In the rows, 128 means zero.
Turns, then the turns between two rows, first turn first; the first pair answered:
turn K186:
[135  99 103 138 119 114 144 179 150 134 165 137]  ->  [112  86  96 120 116 113 161 170 145 133 144 139]
[ 87  96  82  93 158 163 131 139 130 167 144 116]  ->  [107 112  87 109 166 171 102 147 144 174 151 107]
[113 152 133 140 126 111 160 137 134 153 137 142]  ->  [102 149 130 132 127 114 161 131 134 156 125 143]
turn K205:
[125 115  97 129 104 101 160 181 185 120 193 132]  ->  [ 71 106  93  85 131 153 101 126 184 169  90 110]
[163 135 140 131 141 130 116 132  77 150 157 145]  ->  [138 109 122 108 140 120 133 153  94 149 169 149]
[174 119 136 119 142 140  97 161 102 165 176 134]  ->  [152 102 122  95 144 142 101 170 105 173 169 132]
[113 131 136 123 150 165  75 103 124 163  86 112]  ->  [179 161 157 182 125 131 112 129 116 123 165 127]
turn K641:
[148 149 138 140 143 155 133 130 108 137 142 159]  ->  [142 138 132 130 144 159 138 128 103 143 140 161]
[ 99 116  86 123 113 121 110 121 141 114 123 129]  ->  [ 99 123  94 134 111 114 117 114 146 106 122 131]
[130 127 126 140 126 131 128 126 152 129 133 120]  ->  [128 115 119 127 130 136 122 134 147 137 134 122]
turn K870:
[156 143 110 131 138 113 100 142 149 118 142 110]  ->  [120 137 115 120 124  97 143 108 145 100 103 121]
[150 105  93 111 157 131 122 180  83 157 200 125]  ->  [104 106 109 113 122  88 216 132  88 108 159 149]
[112 118  95 112 139 117 126 156 154 142 117 103]  ->  [119 124 100 127 131 102 140 158 163 127 129 108]
Then:
Each pair is two turns apart.
[143 116 119 120 121 120 141 142  89 119 143 161]  ->  [115 111 114 100 128 135 122 127  93 135 107 152] | K870 then K186
[139 166 149 165 139 155  89 105 139 129 107 123]  ->  [ 80 112 124 109 135 143 147  98 122 124  85 141] | K205 then K870
[138 133 133 126 117 114 156 142 117 114 164 146]  ->  [140 141 142 117 128 144 127 101  90 133 118 142] | K870 then K205
[110 131 130 127 138 121 122 103 157 126  88 117]  ->  [140 131 124 142 136 111 113 148 168 127 146 118] | K870 then K205
[139 160 163 143 127 152 139  84  86 133  90 144]  ->  [119 117 134  94 145 169 130 112  70 158 105 147] | K205 then K870
[ 81 172 138 130 122 114 117 117 109 180  88 117]  ->  [ 99 158 124 138 116  89 133 180 139 170 163 116] | K870 then K205
[148 162 177 177 116  79 125 146 154 119 121  55]  ->  [151 154 170 160 138 110  81 155 145 152 116  45] | K870 then K870
[167 132 123 115 142 161  81 145  90 158 156 127]  ->  [123 122 131 118 103 105 194 118  98  98 142 156] | K205 then K870
[121 154 147 128 137 141 160 143 122 111 145 165]  ->  [117 145 137 111 154 164 118 154 124 139 139 151] | K186 then K870
[126 145 128 137 113 117 128 129 148 114 135 124]  ->  [132 146 126 132 122 128 109 138 147 126 142 119] | K870 then K870
[141 128 121 158 133 125 130 140 163 113 126 124]  ->  [112 106 108 129 136 128 143 135 159 122 108 128] | K186 then K205
[139 164 157 156  87 158  92  76 101 134 114 138]  ->  [143 159 158 145  85 156 102  74  86 134 118 144] | K186 then K870
[130 158 147 190 119 104 133 117 177  95 119 107]  ->  [150 158 141 185 138 128  84 135 173 123 136  99] | K870 then K870
[ 95  80  90  70 135 142 135 154  99 158 135 138]  ->  [ 91  92  92  77 144 159 102 140 117 172 107 123] | K870 then K205
[163 150 152 161 130 120 123 134 126 119 144 127]  ->  [140 137 154 146 122 110 162 111 115 108 119 144] | K870 then K205
[136 162 128 159 105 125 117 101 141 103 121 129]  ->  [150 160 128 156 119 142  93 108 126 119 125 125] | K870 then K186
[143 144 135 141 119 132 126 105 118 115 154 128]  ->  [103 114 116 108 130 144 123 106 128 137 127 124] | K205 then K205
[118 121 127 101 130 130  88 154 144 132 156 125]  ->  [140 140 144 123 129 129  82 145 137 123 160 126] | K205 then K205
[158 130 134 159 118 132 158  87  65 117  91 173]  ->  [180 105 111 148 128 127 150 158  74 129 168 171] | K870 then K205
[100 106 121 114 121 122 140 148 166 127 138 120]  ->  [145 146 142 146 129 142  93 131 153 133 136 106] | K205 then K186
[134 133 137 143 126 124 106 117 133 116 131  96]  ->  [119 122 135 124 123 123 128 100 111 117 115 105] | K186 then K870
[107 122 116 162  92 137 118 126 191  82 126 122]  ->  [101 114 104 143 109 163  83 125 185 107 109 112] | K205 then K870
[162 169 149 168 135 142  69 126 155 136 134  90]  ->  [126 172 161 173 108 108 139  82 160  96 102 105] | K870 then K186
[ 70 110  95 103 103 124 154 130 184 121 116 145]  ->  [151 179 137 180  94 122 137 108 163  96 137 144] | K205 then K205
[117 119 131 122 141 131  83 134 138 156 144  99]  ->  [ 97 124 141 136 113  92 149 116 150 111 137 114] | K870 then K186
[120 136 136 143 124 116 137 128 142 111 116 133]  ->  [140 136 134 141 139 134 103 141 131 131 126 125] | K870 then K186
[125 143 104 110 135 115  69  81 178 145  99 133]  ->  [173 154 119 141 108  75 136  98 147 101 167 161] | K205 then K186
[176 159 133 137 128 140  92 121 119 146 129 109]  ->  [141 155 139 136 105 112 155  85 125 111  96 125] | K870 then K186
[180 193 159 200 112 101 118 118 145 107 136 136]  ->  [108 141 145 140 100  84 206  86 109  91  92 166] | K186 then K186
[148 110 119 117 117 109 140 132 104 127 175 140]  ->  [123  99 119  93 129 125 132 107  90 142 133 141] | K641 then K870
[153 132 118 148 140 121 110 194 182 122 190 123]  ->  [ 75  76 104  66 141 135 169 135 125 130 107 146] | K186 then K870
[107 135 114 136 141 127 113 142 168 129 122 125]  ->  [140 152 128 158 137 119 121 144 153 118 149 130] | K205 then K186
[154 140 141 136 125 111 121 105  74 102 129 117]  ->  [125 131 135 115 125 118 119  91  80 105  95 112] | K186 then K186
[116 116 117 102 153 163 110 131 112 149  94 122]  ->  [166 144 141 143 132 138 144 127  84 116 134 139] | K205 then K186
[146 110 126  89 139 171 113  92  52 153 107 140]  ->  [173 129 143 122 118 141 160  89  45 116 135 156] | K205 then K870
[130 132 117 127 143 145  96 131 114 137 135 130]  ->  [130 123 116 123 141 136 115 143 110 130 153 138] | K186 then K205
[110 154 128 159 134 143  89 114 155 139 104 111]  ->  [ 81 136 125 134 126 130 135  95 137 126  86 128] | K205 then K870
[118 124 102 103 141 163 106  87  94 146  77 136]  ->  [162 110  84 108 145 145 108 161  98 146 171 143] | K870 then K641
[ 89 146 132 120 135  86  83 132 182 127 135 129]  ->  [ 88 157 142 127 128  85  91 110 173 121 113 132] | K205 then K870
[149 150 101 163 142 110 117 107  88 137 138 149]  ->  [123 141 104 150 142 112 126  86  87 135 109 150] | K870 then K186
[100 107 109  95 149 149 103 116 122 166  93 129]  ->  [141 150 135 173 113  96 157 127 158 103 144 139] | K186 then K870
[ 99 120 111 116 142 127 114 149 165 144 116 115]  ->  [128 138 122 133 145 130  95 150 160 145 130 112] | K186 then K205
[131 130 101 155  94 107 170 139 164 130 176 121]  ->  [110 130  89 137 119 150 103 129 184 168 130  96] | K205 then K186
[123 104 109 102 132 143 100 147 129 149 129 123]  ->  [137 116 118 133 110 109 138 162 146 117 162 134] | K870 then K641
[136 133 148 128 108 107 195 100  80  92 120 161]  ->  [140 157 158 144 109 115 169  76  95  92  93 150] | K186 then K205
[171 160 153 160 115 115 137 131 124 114 166 114]  ->  [103 116 124 121 109  95 180 146 154 106 153 118] | K205 then K641
[192 197 174 211 104 116 112 100 129  92 134 127]  ->  [199 186 161 185 131 156  47 112 114 137 129 112] | K870 then K870
[158 122 123 130  99  82 182  98 122 138 132 128]  ->  [144 128 128 120 108 106 150  69 115 158  85 116] | K205 then K205
[132 136 138 139 120 117 154 118 127 112 137 141]  ->  [153 141 142 137 132 137 125 120 111 125 137 136] | K870 then K205
[157 143 153 126 133 132 133  96  84 125 123 132]  ->  [150 126 145 119 126 114 163 116  92 113 147 142] | K186 then K205
[166 132 140 140 137 124 128 123  94 118 121 119]  ->  [132  97 119 103 142 120 147 137 100 125 121 125] | K205 then K870
[129 101 119 111 128 124 143 117  94 153 118 134]  ->  [131  97 113 111 133 127 124 142 110 159 138 128] | K870 then K205
[117  98 117  92 157 128 105 144 138 144 118 116]  ->  [116 105 125 112 136  95 153 150 150 108 141 130] | K870 then K186
[ 99 130 140 113 117 132 152  83 108 115  79 140]  ->  [158 167 153 171 108 110 140 118 132  95 141 134] | K186 then K205
[146 111 166 132 114  94  97 124 123 110 171 127]  ->  [106 106 166 110 117 110  91  87 126 121 109 120] | K870 then K186
[161 158 137 172 115 118 132 141 148 125 151 145]  ->  [ 92 106 108 105 123 121 164 126 138 136 110 153] | K186 then K205
[136 117 113 117 137 135 128 133 111 133 152 135]  ->  [142 126 122 134 127 121 143 131 122 115 155 139] | K205 then K870
[ 99 126 125 107 122 145 171  97  98 149  81 144]  ->  [152 170 140 155 130 166  90 119 129 168 108 116] | K186 then K186
[182 182 127 128 153 135 127  95  49 153 139 166]  ->  [161 159 113 124 134  90 196 130  79 120 178 182] | K205 then K641
[ 91 145 120 111 120 134 139  82 102 151  94 132]  ->  [136 166 131 131 126 147 108  91  81 158 118 131] | K205 then K870
[154 150 168 170 114  99 127  89 134 134  79 131]  ->  [158 136 159 145 136 126  93  91 110 163  72 123] | K186 then K870
[130 120 104 100 115 142 148 131 107 154 141 170]  ->  [126 124 108 106 111 135 160 128 112 146 142 172] | K870 then K870
[150 134 112 133 136 100 133 143 133 118 165 140]  ->  [134 142 126 125 137 118 125  88 110 125  97 141] | K870 then K205
[ 89 113  94 128 147 148  99 142 163 137 140 110]  ->  [154 149 123 171 137 141 103 134 130 118 178 119] | K205 then K186
[105 135 137 121 106 112 151 105 129 122 106 130]  ->  [129 157 143 146 113 125 108 115 148 134 114 114] | K186 then K186
[112 110 115 103 140 153 113 121 106 146 103 123]  ->  [147 142 136 164 112 109 146 132 133  98 143 129] | K186 then K870
[130 119 118 150 130 129 108 166 149 130 161 130]  ->  [ 93  97 111 114 139 147 111 137 132 147 114 128] | K186 then K205
[172 141 142 160 122 155  83 135 102 114 116 114]  ->  [100  86 116 103 109 130 160 129 102 100  95 133] | K205 then K870
[ 96 113 124 118 133 113 164 128 138 124 139 116]  ->  [106 133 128 138 145 131 114 132 163 143 129  99] | K186 then K186
[159 157 129 134 134 159  91 138 109 136 123 107]  ->  [128 153 137 138 105 123 164 109 118  96 100 126] | K870 then K186
[ 86  98 112  87 135 120 119 131 163 151 125 130]  ->  [114 106 115 111 125 103 134 157 171 135 171 135] | K870 then K186
[ 65  70  85  76 127 116 158 132 175 144 142 105]  ->  [110 119 111 105 152 166  57 105 166 179 110  73] | K870 then K205
[177 119 129 118 149 162  77 133  60 171 140 133]  ->  [138 107 132 124 106  97 200 110  66 107 135 168] | K205 then K870
[124 156 164 154 108 126 147 110 147 105 121 129]  ->  [ 85 124 142 118 115 136 146 112 155 120  97 129] | K205 then K205
